In the data rows, the value 128 means zero.
Here are some numbered points:
[166 208 115 174  87 138  69  72 124 141 199 234  43 155  97  89  66 129 119 106 149 100  82 228 194 255 231 104  84] 0
[ 63  88  71 103 131 160 197 119 142 237 134  36 132 151  89 110 161  79  74  76 106 226 166  86 147  84  90 125 102] 1
[105  71 118 145 133 140 182 131  95 120 114  66  97 191 129 150 148  66 127 110 109 141 134 124  84 122 129 157  74] 2
[203 251 102 197  53 231  80 189 115  53 138 242  84  95 119 158  64 216  74 255 163 171 113 159 165 191 161  76 137] 3
[141 107 133 131 157  80 149  87 106 109  81  85 120  89 169  81 148  91 134 111 133  97  89 135 110 151 122 139 151] 4
[ 56  87  66 100 129 167 201 123 145 247 139  33 132 156  82 112 162  78  69  73 104 236 172  81 150  79  88 123  99] 5
[145 172 132 130 110 134  64  99 134 121 165 194 112 128 111 104 108 143 129 102 121  88  95 169 154 191 189 125 118] 6
[107  71 125 144 134 135 182 130  97 123 111  69  99 190 134 147 149  66 135 109 109 138 135 121  86 122 133 154  77] 7
[123 138 158 118 149 143  58 207 223 103  70 236 255  38  64 148  91 155 168 127 129   8 105 116  78   0 101  59 217] 8
[151 209 133 121 115 255  11 218 160   3 122 255  98  96 102 126  85 234  88 245 149  90 103 177 152 171 147  92 153] 9
[153 153 142 141 112 130 103 156 155 128 102 183 216  71 101 159 114 142 152 133 122  88 128  98  99  36 130  89 182] 10
[100 129 161  87 159  70  99  97 199 232 190 161 181 159 140 163 123 204 171 108 191 104 166 152 127  81  84 166 168] 11
[138 164 129 132 112 132  67  88 119 120 162 180  92 139 117 102 105 136 125 100 124  95  92 170 157 204 191 129 116] 12
[143 109 137 129 159  75 148  83 108 106  77  81 126  93 174  87 153  92 138 123 131  94  92 135 104 148 123 148 148] 13
[105  87  78 111 115 158 160 130 146 199 145  58 129 141 101 105 135 127  82 113 103 201 151  78 126  93  88 122  89] 14
[102  69 127 135 139 132 177 135 101 113 113  71  98 185 135 140 146  70 139 111 110 136 133 120  94 129 126 148  83] 15
[113 107 134  92 151 100 161 148 114  86 138  95 102 136 139 115 130 105 160 105 111 142 140  99 172 164 112 126 126] 16
[104  86  81 107 112 157 157 130 147 198 147  58 128 142 102 104 135 124  82 115 105 204 159  84 129  93  88 118  91] 17
[119 106 138  97 152  93 155 148 113  84 137  93 101 139 141 114 129 102 163 106 114 137 142  96 172 160 112 129 125] 18
[126 142 148 119 117  72 127  83 144 223 185 135 165 148 155 163 131 176 153 112 165 150 165 128 128 101 114 161 150] 19
[152 152 139 143 111 126 103 162 156 128 103 180 217  73  95 157 113 143 150 128 120  84 128 101 103  36 131  91 181] 20
[107  69 129 146 137 132 179 128 100 123 110  71 104 188 135 147 148  69 132 112 111 140 131 121  86 123 132 153  76] 21
[115 110 150 134 187  57 186  59  87 117  51  66 128  90 179  85 189  34 146  85 138  89  83 162 126 159 137 154 184] 22
[121 130 148 129 155  84 133 109 113 112  99  77 142  81 176 107 161 106 104 121 129 123 124 152 147 150 105 124 139] 23
[ 76  86 136 148 130 157 177 159  98 111 127  48 110 193 131 179 168  64  93 122  96 169 176 139 120 125 120 136  50] 24
[118 112 153 137 186  57 188  57  91 122  50  66 129  90 177  88 188  33 144  83 138  84  83 160 122 157 134 157 184] 25
[152 157 140 140 106 132 100 166 154 123 102 184 220  67  93 166 114 150 149 137 118  88 130  94 102  39 132  84 183] 26
[ 98 132 164  87 161  67  94  93 206 244 194 167 188 161 140 167 123 212 171 108 198 101 168 157 123  74  82 168 172] 27
[138 168 153 160  98  41 161  73 164 255 210 161 171 163 166 190 114 185 161 129 221 185 186 149 128  99 111 158 150] 28
[148 151 135 138 107 134 104 163 154 129 105 174 213  73  94 161 116 148 144 135 117  97 131  93 104  43 129  87 176] 29
[ 82  76 150  49 204  99 155 186 145  20 115 101  70 133 120  74 122  82 182 101 123  89 122 117 191 165  93 124 129] 30
[101  86  80 108 117 158 157 132 149 201 147  54 128 146 102 107 136 123  80 111 104 202 155  81 127  90  88 120  93] 31
Which point above is nearest to each new point by angle? Its number follows each.
[172 201 127 146  88 199  63 157 111  77 156 213 102 109 126 147  96 198  95 204 133 141 126 150 150 172 159 125 142] 3
[154 217 133 120 113 255   2 215 162   3 127 255  98  92 101 122  82 240  88 244 150  86 100 181 158 178 153  91 155] 9
[143 168 124 130 110 133  76  87 120 123 172 178  98 146 114 107 115 131 132  97 121 101  99 170 162 203 202 136 105] 12
[166 202 125 137  91 182  66 151 121  76 138 203 109 104 123 144 106 189  96 197 138 139 120 138 153 177 151 118 140] 3
[125 140 142 122 116  77 121  83 146 217 182 139 158 145 153 157 130 173 148 111 162 146 161 129 134 110 115 158 144] 19
[147 208 133 121 116 255  15 218 158   5 121 255  97  99 101 128  88 228  88 241 149  91 104 179 152 171 148  94 153] 9
[194 242 106 189  60 221  85 188 115  54 140 229  86  97 120 157  70 208  78 255 158 171 119 154 169 189 157  79 134] 3
[126 142 141 120 120  76 124  86 139 226 187 134 160 148 154 165 133 179 153 113 168 147 171 125 130  99 111 159 147] 19
[128 137 143 119 120  81 124  87 146 221 179 132 160 148 150 163 134 174 151 114 162 151 169 121 131 101 111 160 149] 19
[114 143 134 136 141  89 129  76 129 195 159 139 170 111 133 122 158 191 142 129 130 133 152 149 117 106 143 171 135] 19
[176 203 130 139  88 200  62 151 113  69 139 199 114 100 125 154 101 198  94 198 127 148 120 137 146 169 155 116 144] 3
[154 220 134 119 113 255   0 226 165   0 123 255  98  88 100 124  80 248  84 255 153  86 101 181 157 175 149  87 159] 9
[ 57  12 134 131 187 162 179 168 134  79  78  58  82 218 111 131 152  37 143 106 109  84 112 151  50 115 105 156  57] 15
[114 146 134 140 140  88 127  70 130 204 160 142 176 109 132 122 160 198 141 131 132 133 153 154 112 102 145 174 136] 19
[162 210 116 174  83 133  71  79 128 137 201 231  43 146 105  81  72 135 114 106 144 104  77 224 196 255 239 104  86] 0
[161 195 123 147  80 184  74 156 112  78 134 196 105 112 131 151 100 187 106 197 125 141 131 140 135 163 149 117 140] 3
[128 143 141 122 120  80 122  92 140 218 180 138 165 142 150 165 131 176 153 115 164 143 168 122 128  94 113 154 150] 19
[ 77  73 151  42 208 101 155 194 148  13 118 103  66 136 115  73 119  82 186  99 122  88 125 116 198 166  90 122 127] 30
[122 130 147 129 154  87 138 115 106  98  95  71 137  79 176 105 163  98 100 122 122 128 126 148 155 157 107 120 134] 23
[126 142 148 119 117  73 127  83 144 223 185 135 166 148 155 163 131 176 153 112 165 150 165 128 127 102 114 161 150] 19
[165 204 117 171  89 138  71  79 126 139 191 230  56 149  97  95  70 131 121 109 147  99  86 217 187 240 224 103  92] 0
[168 204 125 137  90 186  66 157 121  72 135 204 110 101 124 148 107 193  94 206 139 142 123 135 152 174 147 117 143] 3
